(in the rows, 128 means zero)
name the system of each run:
nizu, run 1 (11 x 22):
[[111 177 137 166  68 193 132 124 193 146 119 153 115 133 141 128 125 117
  146 130  96  91]
 [144 171 152 134 101 130 133  79  82 135 147  91 169 146 105 167 103 140
  167 144 150  78]
 [104  89  97 107 188 118 139  84  74 138 126  77 139 116  86  99 154 139
  101 133 122 109]
 [122 129 111 145 153 134 108 196 168 102 101  90 111  90 120 109 168 115
   87  78 117 123]
 [163 172 166 108 126 130 108 193 120  91 131 136 125 142 162 163  90 137
  160 104 131 174]
 [111 116 118  86 157 164 153  73 122 148 148 177 101 149 138 116  70 138
  140 156 126 179]
 [116 144  79 164  91 155 165  75 184 142 118 156 111  97 108 129 138 113
   90 122 139  90]
 [140 184 135 164  78  77 141 147  74 121 122 113 168 125 118 168 150 149
  147 127 138  83]
 [ 79  92 128 116 200 100 130 140  72 150 122 100 151 149 104  92 128 140
  150 159 125 139]
 [119  86 122 149 170 162 110 155 206 114 110 118 131  95 114  97 144  70
   84  93 144 141]
 [186 163 181 103  67 123 115 160 127  88 141 159 146 116 182 170 122 117
  142  80 122 149]]
besi, run 2 (11 x 22):
[[118 138 152  80 113 160 102  68 152 142 153  68 113 122 126 127 102 130
  103 115 136 116]
 [151 149 106 131 116  80  98 134 134 123 123  72 113 103 136 151 136 151
  101 151 144  97]
 [145 107  91 147 126  74 134 123  95 123 131 158 116 145 121 139 140 139
  104 161 140 153]
 [106  94 145 107 128 143 127 117 140 138 157 178 124 145 100 132 136 127
   91 119 153 156]
 [111 152 175 122  91 128 119 147 150 135 141 128 149 124 123 148 123 126
  128  97 160 114]
 [119 134 133 138  83  85 144 114 119 141 123 123 140 139 151 121 119 135
  166 135 124 100]
 [123  88 111 134 124 137 125 109 156 147 133 149 112 138 125 113 149 131
  132 165 105  99]
 [149 139 146 150 141 164  95 154 139 122 133 140 146 125 117 155 147 116
  120 155 126 121]
 [140 143 155 123 127 120 120 140  78 116 135 118 147 160 138 132 118 131
  156 126 109 152]
 [125  96 124 101 119 138 131 118 142 119 142 109  89 161 124 102 124 143
  133 105 104 126]
 [152 159 112 148 108 154 116 139 170 108 123 120 107 113 126 151 132 124
  107 118 129 116]]
Kaden, run 3 (11 x 22):
[[ 94 117 117  79 113 120 152  39  55 140 153  69 103 169  90 102 126 166
  102  96 112 122]
 [ 80 155 106 155  94  91  80 127 185 164 102  63  87  99 149 100 148 123
   60 152 130 116]
 [192 164 118 185 134  85  94 164 126 102 113 132 147 139 154 179  84 107
  154 195 163 153]
 [158  95 109  70 145 137 169  60  88 132 169 212 118 126 126 158 108 160
  130 156 135 151]
 [ 88  97 126 108 113 147 135 140 213 141 136 145 105  81  92 125 173 133
   60  75 159  95]
 [141 173 166 184  94  87 120 206 112  90 113 100 168 159 107 155 119 111
  153  78 163 130]
 [101 127 132 113  99 108 175  65  42 152 141 175 136 183 154 100 105 141
  168 144  91 166]
 [ 82  89 118 138 117 171 110  94 219 175 118 147 112  84 144  80 176  91
   75 152 100  96]
 [198 153 174 166 144 137  69 219 145  80 120  99 177 117 134 178 141 100
  159 129 139 105]
 [147  97 132  57 147 119 172 106  37 112 162 155 109 188 137 125  94 188
  200 122  89 157]
 [ 65  79  79 121 122 166 139  76 216 159 121  98  63 111  98  62 159 122
   58 100 109  96]]
kesed, run 4 (11 x 22):
[[123 172 145 129  75  86 136 156  95 109 113  97 118 156 173 107 108 129
  150  75  97 164]
 [150 123 130 118 147 156 115 115 111 131 128 158 116 150 185 109  99 116
  165 180  72 172]
 [161 123 140 136 166 199 103 117 164 121 130 115 162  95 115 146 137  95
  137 148 125  81]
 [143 159 115 107 142 114 139 124  78 104 132  76 140  99  93 165 149 165
  109  94 144  93]
 [ 89  80  87 111 140  92 150 102  95 147 131 128  90 160 114  83 142 159
  113 144 105 137]
 [112  99 131 172 115 153  92 135 202 127 115 111 109 150 119  89 141  73
   98 121 123 138]
 [174 183 138 122 118 115 104 152 128  88 130 106 126 108 147 178  98 121
   97 103 166 168]
 [129 104  95  81 158 107 167  91 111 146 139 191 110 108 157 136  99 161
  146 169 131 144]
 [ 93 109 122 167 115 175 150 115 196 155 117 160 150 109 100 107 159  98
  130 126 123  69]
 [125 210 149 157  92 116 125 162  86 105 128  94 149 143  92 170 131 140
  111  79 157 133]
 [102  95 129  87 154  75 135 116  67 151 146 155 110 175 147 111  92 166
  160 176 125 180]]
Pob, run 5 (11 x 22):
[[ 87 148 143  95 133 122 144 144  98 153 127 150 129 118 156 115 127 156
  148 131 104 139]
 [ 99 117 110 167 150 106 110 168 159 136 104 101 124 133 115 107 133 117
  127 147 137 118]
 [158 137 124 162 120 149 126  93 125 110 128 126 159 122 113 144 132  86
  104 120 139 128]
 [143 121 162  78 132 144 118 130 100 123 149 142 143 122 153 136 140 141
  138 121  99 136]
 [121 106 119 115 145 109 124 169 172 124 125 105 107 123 125 124 120 151
  149 125 139  98]
 [144 162  94 166 113 129 157 105 137 112 114 121 126 132 115 142  99 115
  132 116 147 123]
 [114 146 133 110 130 149 134 103  81 141 133 143 129 139 145 114 127 134
  133 137  87 154]
 [ 87 107 136 123 148 123  99 156 155 152 126 105 120 121 114 110 153 138
  112 147 128 106]
 [157 145 121 164 117 113 120 125 140 106 126 114 148 121 104 162 124 103
  103 118 173 122]
 [161 119 134  94 134 132 137 109  82 104 141 145 132 135 154 130 122 127
  137 113 101 164]
 [ 97  91 121  95 148 134 131 155 174 140 127 124  98 115 132  99 137 153
  137 120 113 103]]
Pob, run 6 (11 x 22):
[[110 112 162 125  56  56 139 117  84 160 137 200 170 117 179 119 177 119
  119 138 115 137]
 [153  72 139 158 104  93  95 210 170 113 126 174 109 152 153 116 184 123
  136 147  97 125]
 [185  92 128 160  90 161 129 113 186  96 152 163 117 173  98 156 120 106
  146 124 145 101]
 [136 128 160  89  74 136 161  79 102 138 166 170 128 166 138 148 102 158
  178 125 122 112]
 [ 82 114 122 123  93  72 138 149 129 161 125 123  99 158 143 100 136 177
  165 154 106  90]
 [127 144  93 207  82 102 121 125 144 131 112 115 112 155 100 127 156 115
   99 148 129 105]
 [159 133 147 134  89 152 102  93  83 119 160 156 132 166 117 148 160 118
   90 141 105 157]
 [125  65 160  69 127 113  97 141 136 134 168 134 105 147 121 127 156 161
  113 132 128 123]
 [139 109 106 138  97  81 146 136 182 111 131 131 103 129 109 148 111 138
  115 100 186 105]
 [144 151 104 136  93 119 169  94 103 115 127 177 111 152 154 129  93 123
  135 116 118 175]
 [ 73  95 132 109 136 144 129 127 140 169 132 166 103 146 144  83 140 141
  134 160  86 140]]
Kaden, run 7 (11 x 22):
[[177  94 121 138 134 173  86 152 123  91 151 134  95 159  94 139 200 131
   78 131  83 129]
 [134 143 178  92 112 162  78 154 137 113 164  96  82 195 114 149 102 160
  132 117 128 153]
 [121 111 122 109  90 100 140  74 162 138 140  83  94 167 132 113  71 140
  159 124 150 104]
 [159 134  88 167  88  93 129  90 137 124 119 101 127 105 124 143 157 122
   97 145 133  75]
 [154 156 122 142 114 105 103 164  95 126 139 157 122 132 125 176 160 161
  110 179 126 131]
 [106  87 136 108 136 123 126 126 145 146 157 181 100 170 104 135 110 150
  124 158 156 154]
 [131  88 146 129 108 125 118 100 175 122 146 125 140 130 102 127 128  91
   92  92 174 123]
 [158 151 157 127  73  94 126 142 103 104 134 124 149 126 155 146 139 123
  131  89 125 126]
 [113 129 114 130  89 119 158 131 124 139 127 177  99 155 156 110 130 151
  156 134  87 131]
 [119 116 122 170 120 171 121 120 179 139 126 143 128 137 101 119 148 105
  122 147 122  93]
 [154 135 176 123 128 137  94 141  99 119 150 108 168 138 116 161 143 129
  146 140 131 105]]
besi, run 8 (11 x 22):
[[121  71 113 117 128  57 144 148 181 154 145 174 124 111 107 161 130 171
  147 174 199  64]
 [135 119 141 170 106 123 159 142 103 137 143 217 191 123  80 172 186 133
  138 147 153  73]
 [ 64 129 189 139  99 147 132 132  76 172 134 166 179 163 123  96 172 118
  153 135  83 124]
 [ 96  89 178 143 111 154  83 159 183 140 125  83 123 175 135  73 140  99
  164 120  88 105]
 [212 132 139 157 105 143  90 159 165  81 117 108 132 130 181 140 127  91
  168 133  87 111]
 [179 153 109 101 141 153 132 126  88 109 133 156  93 143 181 140 100 157
  171 167  65 160]
 [122 137 100 103 173 194 130 126 137 119 148 109  63 171  76 136  97 176
  126 136 121 135]
 [158 189 112 159 123 158 121 107 110  93 127  68 134 127  73 169 123 118
   83  93 158 120]
 [116 153 111 118 105  80 133  69  61 140 122  92 130 122 153 111 124 122
   81 123 122 168]
 [ 90  68 108  98 143  91 107 116 182 151 138 117  76 126 122  97 126 137
   73 136 158 150]
 [166 129 136 148 115  99 117 164 180 103 134 159 152  95 116 186 130 111
   99 115 205 119]]
bovam, run 9 (11 x 22):
[[113 137 128 184 129 116 105 174 177 145 109 124 147 112 117 138 148 113
  132 170 146  85]
 [161 122 147 135 135 117 129 137  52 111 147 145 169 157  99 159 155 142
  154 145 122 110]
 [128  64 143  66 148 153 121 122 135 120 158 151  94 142 130 104 143 139
  110 103 103 159]
 [140 135 127 159 112 142 108 165 208 101 104  88 109 131 138 113 106  93
  133  88 133 124]
 [158 180 122 148 114 109 145 100  73 114 119 105 150 153 148 148  81 130
  181 148 122 125]
 [ 97 101 104  78 159 153 137  68 125 169 144 152  95 116 133 109 125 157
  109 178 106 132]
 [112 144 114 173 130 150  99 171 201 130 113 107 113 102  92 138 168 120
   81 129 144  86]
 [168 166 142 154 103  80 132 148  45  91 137 107 163 164 101 174 134 143
  142 112 147 128]
 [119  54 122  50 150 111 148  69 108 135 158 161 102 131 143  96 117 136
  104 115 124 178]
 [121 126 118 160 115 158 117 149 252 122  99 123 118  81 148 110 126  74
  102  96 142 112]
 [158 214 145 176  83  98 146 148  69 116 116 126 174 147 140 179 101 139
  197 144 135 106]]
kesed, run 10 (11 x 22):
[[103  90 178 137  46  84 110 112 149 151 125 139 157 122 183  78 170  76
  113 102 102 129]
 [167 193 141 149 106 134  85 218 127 104 113 148 116 116 186 159 148 139
  137 149  83 153]
 [200 105 106 117 164 139 142 126 108  96 150 166 116 160 121 172  92 157
  189 172 130 121]
 [127  74 157  95 106 167 139  66 153 142 161 129 156 119  97 123 160 118
  129 107 130  59]
 [102 188 139 131  78 116 107 146 112 138 123  69 114 120 121 135 166 161
   96 108 109  92]
 [137 122  90 153 132  73 117 129  88 124 122 112  88 185 135 119 107 147
  139 186 116 162]
 [158  50 144 141 135 134  96 108 178 121 140 149 147 133 134 111 144  66
  110 147 134 136]
 [161 161 150 105 110 136 105 173 155  99 133 122 132  71 140 174 156 136
   91  83 141 111]
 [136 142  77 102 127  99 175 123  98 125 135 162  78 142 133 148 103 199
  154 148 122 127]
 [102  82 126 161  98 161 146  67 171 159 137 161 133 163 101  96 133  94
  136 148 122 101]
 [122 190 182 154  83 133  82 148 130 127 131  87 165 117 115 160 149 105
   87 105 155 121]]
bovam, run 11 (11 x 22):
[[ 93 118 141 122 119 161 155  93 164 135 141 195 149  96  99 129 130  83
   52  68 180 173]
 [ 98 167 200 131  53  89 125 152 157 145 128 139 181 107 163 142 116 105
  142  86 167 118]
 [ 95  81 147 121 101  57 164 115  99 166 127 173 165 144 167  95 125 133
  198 154 116 109]
 [104  74 129 150 160 178 127 142 163 154 117 191 140 117 139  81 173  92
  132 159  75 124]
 [148 165 180 158 136 173  74 220 134 106 124 123 150 148 128 153 146 118
  160 136 102 128]
 [148  97 153  80 162 114 114 142  76 111 153  90 117 194 122 127  92 168
  192 139 116 140]
 [131  68  92 102 171 180 125  85 182 118 126  80  83 130 121  76 118 110
  118 112  92 119]
 [168 216 104 180 106 163 107 148 147  95  97  64 110 108 139 151 123 116
  117 116 102 110]
 [136 175  95 105 139  82 142 106  46 131 139 115 104 147 129 163  88 188
  133 172 142 152]
 [ 90  73  79 103 175 137 143  73 173 156 141 137  97  95  81 110 137 130
   54 135 167 124]
 [145 182 137 182  81 134 124 154 161 102 112 110 166  87  99 167 166  96
   80  70 163  90]]
nizu, run 12 (11 x 22):
[[137 151 154 189  87 109 133 162  98 123 121 187 186 132 127 150 168 100
  131 130 129 128]
 [ 67  89 185 100 131 109 135 127 103 169 141 149 174 149 134  95 125 128
  175 134 129 125]
 [123  59 118 137 148 138 142  99 195 125 112 107 145 109 131  78 122  72
  142 100 130 103]
 [199 146 150 142  78 135 109 133 116  82 125 115 151 115 171 140 159  96
  135  92  80 118]
 [108 136 160  75 134 155 113 124  81 149 145 111 111 160 159 107 122 170
  175 154  61 129]
 [112 110  90 131 171 193 124  94 199 134 124  76  90 127  88 105 105 121
  121 134 128  91]
 [199 183 125 148  96 140 107 129 112  75 136  91 134 111 104 190 146 124
   82  93 145 115]
 [ 98 150 138  64 149  97 130 145  42 142 147 121 106 145 135 134 121 199
  129 141 114 166]
 [ 77 102  60 142 193 147 148 139 210 143 103 127  77 116  96  94  91 127
  111 138 157 135]
 [194 187 127 192  78 122 122 151 146  83 121 163 156 105 126 197 131  89
   96 103 174 140]
 [ 92 139 171  73 114  80 148 117  25 164 156 187 156 152 154 139 123 176
  159 158 121 160]]

runs to name:
run 13 (2 x 22):
[[141  84  86 123 174  84  93  97 123 143 149 125  87 150 104 140 111 148
   87 212 168 157]
 [134 101 107 151 113 101  94 153 181 133 137 170  99 108 110 151 183 129
   44 157 161 126]]
 | nizu
run 14 (2 x 22):
[[114 125 127 118 150 158 125 109 146 123 142  94 118 140  73 137 111 131
  101 104 165 125]
 [115 148 134 100 122 105 141  97 107 132 132 113 139 113 136 132  99 126
  111 100 158 152]]
 | Pob
run 15 (2 x 22):
[[110 155  95 154 164 187 131 154 163 114 116 117 101 120  80 129 132 126
   89 102 132 130]
 [116 149 107 117 145 118 150 101 115 118 135 104 111 149  90 143  73 137
  108 104 182 163]]
 | kesed
run 16 (2 x 22):
[[ 92 174  60 162  90 101 156  73 118 149 120 103  76 150  86 131 112 160
   75 141 151 123]
 [107 120 110 161 121 109 106  54 142 161 136 119 136 120  90 130 132  92
   37 165 188 141]]
 | besi
run 17 (2 x 22):
[[144  89  97 152 167 130 149 142 136  83 108  68 125 153  96  90 121 106
  152  75 116 116]
 [170 144 100 131 129 160 143 114 132  92 107 134 131  76 161 120 146  92
   97  81  88 145]]
 | besi
run 18 (2 x 22):
[[ 89 203 146 138  97 158 135  67  76 161 121  68 176 108 113 126 142 123
  114 117 110  86]
 [ 85 124 119  93 123  65 114 144  80 161 126 116 109 102 155 107 184 176
   88 155  97 125]]
 | bovam
run 19 (2 x 22):
[[164 187 121 170 117 133  96 163 119 116 119 136 111 156 149 164 106 135
  147 186 113 153]
 [101 128 145 110 151 157 110  89 114 170 160 156 136 143  94 151 122 146
  111 190 154 132]]
 | nizu
run 20 (2 x 22):
[[ 99 137 125 162 109 130 111 105  77 128 113  76 121 171 119  72 157  96
   83 105  77 170]
 [125 171 149 128 116 158  72 121 151 147 120 108 113 128 192 114 100 103
  128 178  91 163]]
 | Kaden
run 21 (2 x 22):
[[120  97 113 118 145 149 105 132 159 125 128 128  96 117 129 101 158 114
   75 122 106 149]
 [165 161 130 162 121 111 107 170 147  93 114 100 139 119 134 157 115 108
  130 114 153 130]]
 | bovam
run 22 (2 x 22):
[[ 93 116 127  74 150  95  88 138 159 163 135 132  88  89 169 121 121 156
   80 169 142 163]
 [140 114  68 180 136 107 155 151 213 119  94 148 114  97 139 123 105 108
  146 140 153  99]]
 | kesed
run 23 (2 x 22):
[[166 128 123 168  76 149 150  75 173 114 127 188 148 128 152 137  99  62
  125 115 143 148]
 [123 172 173 122  68 145 116 109 139 165 150 190 136 138 168 162  99 140
  157 176 129 127]]
 | bovam
run 24 (2 x 22):
[[108 118 111 150 109  86 141 100 108 140 107 106 152 108 143  90 154 101
  110 119 112 115]
 [146 145 137 142 107 148  96 159 142 116 123 139 127 108 152 133 171 112
   96 126  94 130]]
 | Pob
run 25 (2 x 22):
[[ 82 127  92 168 105 122 106  85 122 175 105 104 103 129 143  70 183 114
   75 181  65 115]
 [162 146 108 209 143 119  65 173 142  97 113  99 123 148  97 152 152  88
   70 161 150 159]]
 | kesed
run 26 (2 x 22):
[[ 76 153 170 133  64 135 150 126 112 139 140  95 147 166  74 122 152 147
  133  61 134  82]
 [ 91 157 153 122 100  82 102 137  75 149 129  84 107 192 155 100 105 150
  147 149 101 169]]
 | kesed
run 27 (2 x 22):
[[ 95  89 164 130 118 110 116 135 213 136 129  74 131 161 113 103  68 105
  170  98 188 104]
 [216 105 116 134 118  97 118  72 108  80 130 108 150 119 163 137 110  74
  113 118 133 158]]
 | nizu
run 28 (2 x 22):
[[ 99 119 114 161 149 187  95 136 190 138 126 100  75 189  92  98 107 119
  126 157 113 137]
 [161 168 142 163 122 145  69 109 100 113 133  36 141 162  99 152 125 113
  118 156 128 108]]
 | bovam
run 29 (2 x 22):
[[142 138 106 168 110  73 106 105  91 105 107  22 106 200 138  90  89 106
  140 126 110 156]
 [122 149 125 130 167 144  53 109 126 152 115  73 124  98 164 110 135  99
   71 196 103 167]]
 | nizu
run 30 (2 x 22):
[[183 122  47 144 199 122 162  58  79 106 125 115 141  99  82 163 115 131
  109 172 164 106]
 [136 158 113  80 131 187 144  97 136 121 154 158 109  66  99 174 159 155
   47  89 141 122]]
 | bovam
run 31 (2 x 22):
[[119  90 224 111  60 116  54 116 143 152 156 125 170 122 166 111 194  80
   87 125 111 126]
 [186  70 151 130  92  50  97 192 155 105 125 149 128 139 198 124 148 124
  183 151 101 112]]
 | bovam
run 32 (2 x 22):
[[167 121 103 123 167 102 115 137 102  98 125  72 115 139 127 136 112 144
  149 145 124 123]
 [158 119  82 106 168 160 146  92 131 105 130 114 104 110 115 131 116 134
  109 120 121 129]]
 | bovam
run 33 (2 x 22):
[[169 197 121 122 146 137 162 173  71 107 124 227 159  79 163 195 125 156
  145 140 127 161]
 [101  70 119 122 216 135 148 197 104 116 118 137 122 178 105  82 117 144
  198 134  95 150]]
 | Pob
run 34 (2 x 22):
[[115  92 109 161 145 113 158 134  82 107 122 153 136 175  92  96 143 101
  110  92 123 182]
 [104 109 172  92 147 172  96 159 168 126 143 142 112 139 133 111 118 112
  106  97 129 182]]
 | kesed
run 35 (2 x 22):
[[117 190 112 158 110 166 109 117 115 138 120  58  89 176 109 122 114 157
  150 155  83  96]
 [125 166 120 134 174 154  88 102 110 133 132  41 133 124  75 155 116 135
   90 158 162 111]]
 | nizu
run 36 (2 x 22):
[[175 120 130  92 157 119 104 143 121  96 160 109  93 160 104 178  94 167
  131 140 163 145]
 [129 105  88 111 137 125 131 107 129 121 147 159  69 152 106 130 123 146
   73 134 139 178]]
 | nizu
run 37 (2 x 22):
[[166  80  93 146 102 107 139  76 102 101 136 106 121 145  97 112 180 116
   89 102 107 104]
 [175 145 114 129  93 131 112 131 133  94 129 157  99 113 168 140 141 108
   74 108 107 183]]
 | bovam
